Each row is where one point has got to under a steady rotation. How many steps took it there?
The counts run from 0 to 395.
[104  81 122 112 163 117 120 152 148 129 125 102 147  97  97  86 103  72
 149 119 112 129 126 143 181 129 134 156 128  94 143 113 106 120 126  71
  90  99 124 138 158  92 106 159 128]	348
[149 136 188 164 159 179 109 129 108 144 114  91 139 157 114 129 162 170
 161 125 145 108 141 135 115 154 149 177 118 120 127 144 114  92 136 166
 134 173 183  98 132 168 153 139 120]	157
[138 126 155  85 137 110 157 180  98 112 114 165 139  74  94 119 120 101
 136 134 138 138  83  72 124  91 164 138 119 117 130 133  89 148 133  84
 139 114 124 140 137 116 153  93 142]	206
[158  97 138  89 131  95 142  94 146 129  97 190 121 121 104 132 144  80
 115 165 129 145  94 165 170 114 130 102 153 118 143 115 121 170 105 116
  99 128 110 138  86  64 153 151  88]	36
[101 139 157  95 160 140 129 151 150 113 144 146 180 102  89 125 111 105
 175 123 155  88 159 127 136  78 150 144 157 166 107 124 153 128 108 105
 149 140 157 114 182 183 147 159 122]	63
[149 108 118 169 163 149 129  79  98  96 173 121  94 126 121 122 121  98
 174 148 105 138 136 166 141 152 106 169 111 145 113 111 130 116 192 145
 141 152 175 137 105 131 150  92 154]	161
[116  85 103  88 128 161 122 136 140  94 148  97 130 147 111  95 138  59
 129 146 126 146 140  80 156 140 137 135 139 169 132 115 127  83 152 155
 194  99 137 146 155 155 133 148 144]	68
[194 136 169 120  96 117 120 139  97 155 133 100  98 119 129 125 109 145
 140 172 141 136 152 193 128 169 153 167 144 126 155 139 129 151  86 105
  77 147 145 121 126  72 131 142 138]	257
[110 113 150 153 142 137 119 156 144 123 104 127 147 156 116  65 121 101
  63 130 165 127 147 126 132 123 137 119 111 137  88 124  90 100 114 175
 149 168 116  97 125 148 178 149 100]	217
[181 139 164 138  98 129 105 129 139 128 147  90 113 143  89 149 136 158
 134 136 144  94 163 188 133 114 107 145 112 148  92 165 135  89 113 146
 123 131 153 118 196 127 109 158 152]	326
[125 124 175 178 124 117 158 166 102 137 111 106 173 102 125  85 131  84
  75 122 155 152 111 134 134  82 153 121 122 132 104 124 102 167 139 112
 134 189 137 113 148 166 142 132 127]	291
[ 94 127 177  87 156 126 138 151 125 115 124 151 174  91  77 113  94 117
 194 112 132 103 160 115 144  89 135 158 146 167 110 137 136 121 134 121
 151 127 166 130 154 158 134 145 136]	62
[152 101 156  87 128 168 131 117 156 173 126 148 123  95  88 125 127 125
 169 133 121 108 140 119 142 151 157 174 131 143 212 122 142 116  99  94
 125  98 139 115 175 100  84 134 112]	340
[151 128 166 165 101 122 124 150  96  95 128  93 147 121  94 139 168 127
  93 135  82 124 107 147 106  95 107 114 164  81 117 150 113 134 127  99
  82 132 114 128 171  49 113 128 115]	106
[170 131 102 159 152 161 147 141  78 113 169  79 161 131 114 127 147 147
  79 112 170 103 128 105 119 151 178 173 117 122 111 114 139 114 112 103
 118 124 126 119 172 151 142  73 110]	6
[150 155  84 137 185 148 124 142 132  61 196 110 102 162 137 188 167 134
 149 154 134 126 118 138 142 150 122 146 142 110 129 134 152 113 126 136
 120 167 109 119 142 117 144 169 111]	167
[166 121 130 125 132 168 122  97 116 107 106 104 155 100  65 149 157 158
 116 128 116 115 125 143 133 123 157 147 172 152 176 122 161 128 112 116
 102 150 135 138 159  81 106 156  65]	172
[110  69 133 157 147 124 126 151 102  90 142 117 150 137 105  98 101  95
 134 140 128 102 152  90 157 135 124 119 117 132  59 127  77  82 178 170
 147 121 138 120 140 157 151 125 167]	143
[154 125 148 105 143 118 139 157 151 109 164 217  92 138 127 145 107 131
 156 174 170 107 139  92 128 136 127 146 113 168 116 148 126 125 135 169
 162 127 116 106 134 154 161 122 164]	58
[125 107 121 126 149 148 120 173 134 108 165 169 111  80 130 116 114  57
 102 135  82 140 124 139 152 151 131 143 132 164 185 123 119 150 133  92
 111  91 103 148 163 103 130 122 159]	271
[146 103  91  82 115 152 169  99  96  97 121  87 147 144 117 168 134  83
 154 153 143 160 154 119 143 120 131 116 180 124 112 114 156 170 138 165
 132 150 144 168 107 110 141 156 109]	314
[123 113 126 136 155 155 130 193 135 111 184 162 119  99 132 140 124  79
 108 138  95 122 131 130 118 169  97 150 128 126 155 129 133 137 144 107
 113  88  89 145 174 102 127  99 171]	270
[174 129 127 160 130 164 141 126 102 120 134  61 131  99 131 128 149  76
 116 122 119 181 110 180 129 155 136 170 110 137 133 111 154 152 166  89
 128 151 172 157 130 138 130 114 102]	87
[112 155 140  87 153 154 137 157 133 118 165 129 178 134 114 131 133  97
 156 119 169  95 147 113 119  96 159 135 160 133  94 121 152 134  97 108
 170 127 142 113 172 192 161 133 137]	64
[173 141 142 134 115  96 133 113 154 119 155 112 113 137 122 125 132 105
 117 139 148 126 141 218 133 112 115 110 136  76  83 106 152 155  86  94
  95 131 113 112 152  77 126 128 102]	182
[154 135 144 197 128 148 144 110 119 120 172  77  95 166 138 123 173 131
 141 142 135 139 118 127 125 158 145 150 152 111 165 122 127 104 131 126
 141 181 109  83 138 120  83 151  74]	91
[102 140 126  81 165 152 101 175 110  94 184 123 131 165 138 115 131  83
 134 129 129 124 138  98 112 139 141 158 143 131 105 136 118 102 122 157
 160  94 138 135 146 171 182 103 192]	66
[139 116 133 149 133 117 159 150 140 134 167 142  83 123 120 141  87 157
 169 157 147 116 184 143 115 161  71 161 102 125 136 142 126 120 143 153
  98 111 104 113 149  54  77 108 140]	261
[ 85 118 155 143 138 103 160 119 130 115 131 122  80 178 159  97 148  83
 121 138 159 181 111  96 150 122 145 124 119 160 154 138 118 127 155 165
 167 173 119 113  94 141 132 141 143]	295
[113 122 148 149 159 118 167  88  76  89 164 128 120 154 126 132 157 108
 150 116 156 140 128 117 163 126 143 143 145 181 120 135 157 117 179 144
 167 147 155 134  96 187 116  86 136]	228
[157 104 136  74 129 120 169 168 135 134 114 180 134  82 101 130 113  68
 132 143 147 137  87  83 146 100 139 122 124 106 133 123 109 176 140  92
 145 109 120 148 137 113 142 104 142]	205
[131  86 113 135 139 101 158 152 121 122 141 122  92 127 127  99 138 107
  57 125 153 152  97  76 169 139 154 143  96 143 164 131 108 103 134 106
 126 117  83 118 149 104  87 112 109]	354
[ 74  86 125  82 178 133 153 131 111 133 124 152 156 125 122 116 117  70
  91 111 149 143 146  97 158 123 164 135 131 151 164 119 111 144 128 149
 105 124 133 149 121 151 169 122 186]	212
[102 157 151  88 141 129 137 165 120  97 153 179 111 149 113  88 131 117
 119 137 147 147 137  52  80 104 137 138 134 141 121 127 118 108 107 156
 173 110  95 108 129 115 146  83 119]	133
[127 143 145  87 152 116 121 165  79 104 123  57 119 147 115  97 129 128
 133 130 183 156 117  89 140 122 184 167 129 123  98 146 112 109 121 121
 138 153 166 130 106 148 164 154 142]	148
[101  97 109 133 146 130 132 116 102  70 154 110 139 172 120 148 142 102
 152 161 122 118 153 117 161 120 119 106 196 145 115 127 139 108 147 180
 130 154 129 139 124 126 129 186 133]	312
[ 81 115 195 148 131 113 134 154 115 150 165 164  96 152 134 124 135 138
 118 122 130 122 153 138 116 142 121 151 151 147 193 154 126 119 108 146
 100  99  94 113 145 101  74  96 173]	193
[123  88 120 119 163 111 134 110 142 109 106 184 121 112 113 120 112  88
 114 169 113 129 124 162 159 139 105 105 154 119 138 120 120 163 125 142
  80 123  97 136  83  51 158 154  91]	35
[162 148 150 189 134 147 110 124 111  96 155  75  93 148 134 106 161 148
 125 148 124 130 107 142 131 158 176 162 141 137 163 134 126  84 113 116
 128 178 128  92 139 118 109 153  83]	90
[ 87 141 195 123 124 116 117 196 120 127 130 121 143 162 134 132 130 124
  84 126 158 131 171 150  98 111 100 118 154 133  99 165 117 142 105 193
 116 134 115 124 156  98 151 151 165]	48
[146 131 214 117 114 130 122 191 172 163 120 163 143  88 112 149 128  94
 107 143 138 127 116 181 133 111  94 116 115 133 119 159 125 165 124 117
 125 133 125 124 173 123 145 171 155]	122
